In the data rows, 128 means zero.
Here are some points:
[165 112  81 142 110 156  79  99 140 165 113 117 159 107 139 116]
[148 112 121 126 118 100  85 115 128 131 134 132 163 129 121 115]
[124 144 178 115 118  90 156 144 141 116 128 120  90 152 107 164]
[134 105  90 142 128 147  63 108 129 148 129 132 173 111 140 114]
[176  67 107 143  98 142  33  94 136 133 141 152 186 124 118 120]
[120 141 131 121 137 122 148 138 125 127 118 107 108 133 127 142]
[160 109 172 109  72  57 105 142 149 126 145  93 140 136  72 133]
[153 108 129 123 108  96  92 141 140 120 133 105 137 131 104 142]
[115 141  46 162 179 254 148 129 117 138 143 148 144  78 194 100]
[ 75 149 141 126 151 135 180 150 114 105 130 124 101 132 133 158]
[139 127 188  83  75   0 150 154 147 101 104  71  96 171  55 167]
[122 144 143 120 122 100 154 145 126 115 125 117 125 133 107 135]
[129 160 148 146 134 130 137 126 126 136 128 132 140 123 127 117]
[134 138 130 126 130 111 155 131 136 117 114 128 112 138 123 143]
[117 118 135 117 131 146 157 133 120  99 115 123 103 148 128 170]
[142 137 116 139 138 133 111 129 127 134 135 141 141 121 147  94]
[124 165 170 131 124 101 157 141 129 123 127 116 118 135 107 130]
Then 10 other points, each followed by its number:
[176  96  96 113  87 132  34  66 139 166 123 128 198 122 124  63] 0
[102 160 158 125 146 116 205 173 137 110 132 108  72 131 120 185] 1
[143 131 133 138 125 126 149 147 139 121 136 128 116 124 127 144] 2
[125 139 119 115 121  99 142 131 120 121 110 120 127 139 119 132] 3
[ 74 176  90 134 195 250 189 129 101 126 142 141 116 103 197  78] 4
[ 58 190 107 139 185 212 202 140 110 118 121 137 104 115 178 118] 5
[118 124  92 138 150 154 104 120 124 127 125 154 144 123 155 123] 6
[140  88  89 134 109 158  71 110 136 151 130 133 158 110 133 122] 7
[136 107 152 100  87  55 110 128 136 104 122 124 140 157  93 135] 8
[ 80 150 104 136 151 169 172 142 115 148 118 137 106 101 149 132] 9
Which two of these numbered points are nearest to each point below, ignoring the 2 directions in which the first points spread most? Their numbers follow each, nearest first.
[159 116  88 161 140 182 103 120 132 144 137 159 156 104 156 109] > 2 1
[109 118 147 104 104  85 133 134 129 104 122 129 128 150 106 134] > 8 6
[ 87 117 102 122 131 173 150 141 129 121 136 135 117 112 139 134] > 7 9
[119 135 108 125 144 189 115 109 122 146 139 130 142 114 161  77] > 4 0
[148  89 124 111  97 111  79 119 148 134 139 115 147 132 111 129] > 7 1
[136 161 198 114 108  59 184 159 131 109 119 102  96 155  86 158] > 2 5
[124 133 117 114 121 110 149 132 125 119 107 120 121 137 122 133] > 3 8
[ 69 162 157 114 127 100 209 171 127 125 114 100  70 131 107 163] > 9 7
[130 152 146 143 129 132 131 124 126 134 129 132 141 122 123 115] > 5 2
[101 154  78 134 179 244 145 112 107 141 143 148 138 103 195  70] > 4 0
[161 117 190 117  83  23 114 150 162 128 128  83  96 146  62 185] > 1 2
[207  96 186 132  71  29  52 111 154 170 142 125 147 136  78 115] > 2 1
[ 58 159  88 127 164 176 140 130 115 114 123 131 150 113 157 116] > 5 8
[145 127 169 119 102  80 149 152 145 122 130  89 103 139  85 169] > 1 2
[131 150 195 101 108  35 183 149 126 110  97  95  77 170  81 168] > 3 6
[138 115  99 153 144 163 121 125 123 124 140 157 145 108 149 127] > 2 6
[125 112 155 100  90  54 124 136 135 107 122 122 131 155  88 141] > 8 6
[ 80 147 118 144 156 178 170 146  94 113 136 164 126 112 153 114] > 8 6
[136 104 142 110 121  88  65 105 143 130 132 124 147 143 111 141] > 6 5
[ 97 136 112 127 150 131 141 142 120 113 120 136 120 131 142 144] > 6 8
[130 104 162  97  80  47 118 150 150 125 127  97 110 144  74 163] > 7 9
[110 165 150 120 149 136 179 142 125 111 123 118 100 142 133 129] > 5 4
[136 136 149 116 110  73 157 165 143 120 129  83 107 129 100 158] > 1 2
[162  89 141 123 103  60  39 113 146 142 133 115 154 143 100 148] > 6 1
[ 93 139 103 133 141 195 177 141 124 132 130 137 106 109 155 127] > 7 9
[ 63 144 131 104 136 145 216 175 125 103 129 116  81 127 122 154] > 7 9
[122 145 160 124 117  96 181 164 140 102 130 109  91 136 107 164] > 2 1
